-5,-19,17,47,-89,17 : S
-26,-10,22,-7,-81,-77 : G
-19,18,-8,-32,67,14 : Z
S -> -5,-19,17,47,-89,17
G -> -26,-10,22,-7,-81,-77
next: -19,18 -> -8,-32,67
next: -19,17 -> 47,-89,17
Z -> -19,18,-8,-32,67,14
next: -10,22 -> -7,-81,-77

-20,17,-17,10,-21,-27,-25,6,-7,16,14,-20,-20,18,16,16,1,10,18,16,10,15  R
-14,-2,-11,-3,-13,-23,-22,-6,23,-5,-6,5,9,-19,12,14,-24,-16,16,16,10,14  Y
-20,17,-17,10,-21,-27,-25,6,-7,16,14,-20,-20,-54,3,7,19,0,11,10,24,8  C
5,-19,4,-11,5,6,6,-12,21,-18,-16,6,3,9,-16,-16,18,11,-20,-19,-12,-16  P
-14,-2,-11,-3,-13,-23,-22,-6,23,-5,-6,-15,-15,14,-4,-5,27,17,-4,-5,-2,-5  D
Y -> -14,-2,-11,-3,-13,-23,-22,-6,23,-5,-6,5,9,-19,12,14,-24,-16,16,16,10,14
next: -15,14,-4 -> -5,27,17
order: -27,-25,-21,-20,-20,-20,-17,-7,1,6,10,10,10,14,15,16,16,16,16,17,18,18 -> R

28,-37,31,-13,15,17,38,-37,-44,22,-8,-52,26,-6,3 = E
34,-18,-21,-12,6,31,19,49,-34,6,58,-6,21,29,31 = X
8,41,4,15,24,28,30,47,-27,-10,-42,-53,12,33,10 = N
-15,33,-22,58,-15,4,-56,0,11,6,-21,-6,21,-44,9 = W
28,-42,8,-10,5,33,30,12,-27,15,41,-53,47,10,24 = A
-15,33,-22,58,-15,4,-56,0,11,6,-21,-6,21,-44,-56 = M
-2,13,-28,23,-61,-19,-69,-27,-12,-24,-2,-19,3,8,-38 = B
M -> -15,33,-22,58,-15,4,-56,0,11,6,-21,-6,21,-44,-56
order: 24,28,-42,8,-10,5,33,30,12,-27,15,41,-53,47,10 -> A

54,25,-5,18,18,43,45,-78,54,22,-5,18,18,43,45,-78,11,14,-49,-40,10,9,23,18,34 : H
28,-29,41,10,39,26,49,62,54,22,-5,18,18,43,45,-78,-35,14,-49,-40,10,9,23,-32,34 : K
-29,47,13,-44,9,-24,13,22,24,-29,44,-37,-35,16,6,22,-36,-36,37,24,-45,-47,-26,-34,17 : F
F -> -29,47,13,-44,9,-24,13,22,24,-29,44,-37,-35,16,6,22,-36,-36,37,24,-45,-47,-26,-34,17
order: -78,-78,-49,-40,-5,-5,9,10,11,14,18,18,18,18,18,22,23,25,34,43,43,45,45,54,54 -> H
K -> 28,-29,41,10,39,26,49,62,54,22,-5,18,18,43,45,-78,-35,14,-49,-40,10,9,23,-32,34
which: 28,-29,41,10,39,26,49,62,54,22,-5,18,18,43,45,-78,-35,14,-49,-40,10,9,23,-32,34 -> K

-41,11,20,-18,16,8,15,18,36,-4,-54,22,5,-7 -> V
32,-2,0,28,26,-41,-17,-27,6,-8,31,8,-14,17 -> U
0,2,31,-1,-3,-9,9,-20,2,15,2,1,79,-23 -> J
7,-23,-43,-69,6,-2,4,-8,-10,15,34,-5,-2,13 -> T
32,9,79,-3,2,0,-1,-9,-23,15,-20,1,2,2 -> L
order: 2,2,1,-20,15,-23,-9,-1,0,2,-3,79,9,32 -> L
L -> 32,9,79,-3,2,0,-1,-9,-23,15,-20,1,2,2
T -> 7,-23,-43,-69,6,-2,4,-8,-10,15,34,-5,-2,13

18,-11,6,69  fafu
-22,8,13,-88  Nof
-88,8,-22,12  tufi
8,11,-9,-61  luzog
fafu -> 18,-11,6,69
order: -88,13,8,-22 -> Nof

-31,41,-21,-19 : lago
-33,26,7,-12 : Nofi
-33,28,2,-11 : las
-31,41,-21,25 : Nune
which: -33,28,2,-11 -> las
which: -31,41,-21,-19 -> lago
las -> -33,28,2,-11
Nune -> -31,41,-21,25

5,69,3,-16 -> tas
12,-35,7,-41 -> dil
-41,-85,-42,15 -> doru
-41,-35,7,11 -> Refen
-35,-42,12,7 -> legim
order: -35,7,-41,12 -> dil
which: -35,-42,12,7 -> legim
order: 7,-41,12,-35 -> dil

-10,-16,22,28,33,-38,-42,47,50,54,-58,-60,64,67,69,72,-74,-76,76,75,-78,-77,76,75,-72,69,-66,-61,57,-51,43,-37,-29,21,-11,-2,-8,-18,-28,-38,46,56 = gamid
49,45,-39,-35,-29,25,19,-13,-9,-3,0,-1,5,4,3,2,1,4,-9,-16,22,28,-35,-42,49,-57,63,69,-73,78,-80,83,83,-82,82,78,-76,-72,-67,-62,55,50 = bobi
64,66,-68,-69,-69,71,72,-73,-73,-74,74,72,-71,-69,-65,-62,59,53,-49,-45,38,34,-28,-22,16,-11,7,2,1,-4,8,-9,-10,10,-9,-10,8,7,3,2,2,5 = gegiz
-59,41,-53,56,55,-44,48,58,43,59,50,-52,-47,43,47,59,-42,-43,-57,-45,46,-53,-58,54,58,-45,48,52,-42,56,46,-44,-58,47,-44,-55,48,-51,-52,55,-43,50 = geb
-5,-13,21,28,36,-44,-52,59,65,71,-74,-79,81,82,83,81,-78,-74,70,64,-59,-50,43,35,-26,17,-9,-1,-7,14,-22,29,33,-37,41,44,-47,-49,-50,-50,50,49 = sovas
4,-1,8,13,19,-25,-30,34,37,40,-43,-45,45,46,43,42,-39,-36,32,28,-22,-18,11,6,0,-4,10,15,-19,23,-25,28,31,-30,30,32,-30,-29,-28,-26,23,21 = bovi
4,-1,8,13,19,-25,-30,34,37,40,-43,-45,45,46,43,42,-39,-36,32,28,-22,-18,11,6,0,-4,10,15,-19,23,-25,28,31,-30,30,32,-30,-29,-28,-17,17,16 = Pezo
-29,-24,20,16,12,-7,-4,1,-2,-6,9,12,-15,-19,-23,-27,32,36,-40,-44,49,53,-58,-61,64,-68,69,72,-71,71,-70,69,66,-62,57,52,-47,-41,-35,-28,21,14 = vebov
-2,-4,6,9,12,-13,-14,16,18,20,-20,-22,22,22,23,22,-22,-22,22,21,-21,-21,19,17,-16,16,-15,-14,13,-10,10,-8,-7,5,-4,-2,1,1,-2,-2,5,6 = Rika
-43,-45,46,47,48,-51,-52,54,55,56,-57,-58,58,59,58,59,-59,-57,56,55,-53,-52,50,48,-47,46,-45,-44,43,-43,41,-42,-42,43,-44,-44,47,48,50,52,-53,-55 = sigin
order: -55,-53,52,50,48,47,-44,-44,43,-42,-42,41,-43,43,-44,-45,46,-47,48,50,-52,-53,55,56,-57,-59,59,58,59,58,-58,-57,56,55,54,-52,-51,48,47,46,-45,-43 -> sigin
order: -30,-29,-28,-26,23,21,4,-1,8,13,19,-25,-30,34,37,40,-43,-45,45,46,43,42,-39,-36,32,28,-22,-18,11,6,0,-4,10,15,-19,23,-25,28,31,-30,30,32 -> bovi

-15,-12,19,-41 -> Lig
-19,46,-53,-58 -> Suz
-19,39,-60,-51 -> zibe
-46,46,-53,-58 -> Daz
-16,-14,15,-50 -> por
-20,39,-60,-51 -> ral
88,84,40,-4 -> ter
-72,-63,-35,-24 -> puvi
21,14,-31,40 -> rop
order: -4,40,84,88 -> ter
por -> -16,-14,15,-50
which: 88,84,40,-4 -> ter

61,-62,-12,-17,-10 -> Kupam
44,65,-63,-21,-21 -> Fimov
-21,66,44,-21,-63 -> suzil
suzil -> -21,66,44,-21,-63
order: -63,-21,-21,44,66 -> suzil
Kupam -> 61,-62,-12,-17,-10
order: -21,-21,-63,65,44 -> Fimov
order: -21,-21,66,44,-63 -> suzil

41,-42,41,-38,-12,-9,11,-31,19,-36,14 -> vade
28,-34,-34,43,-22,35,-45,-37,-29,-26,40 -> deka
35,-35,39,-28,-11,-15,21,-26,24,-35,9 -> kani
-31,-42,-36,19,11,41,41,-9,13,-12,-38 -> losek
38,-34,-9,-38,-12,41,11,-31,-23,-20,35 -> zibil
losek -> -31,-42,-36,19,11,41,41,-9,13,-12,-38
next: 41,-38,-12,-9,11,-31 -> 19,-36,14
order: 19,-36,14,41,-42,41,-38,-12,-9,11,-31 -> vade

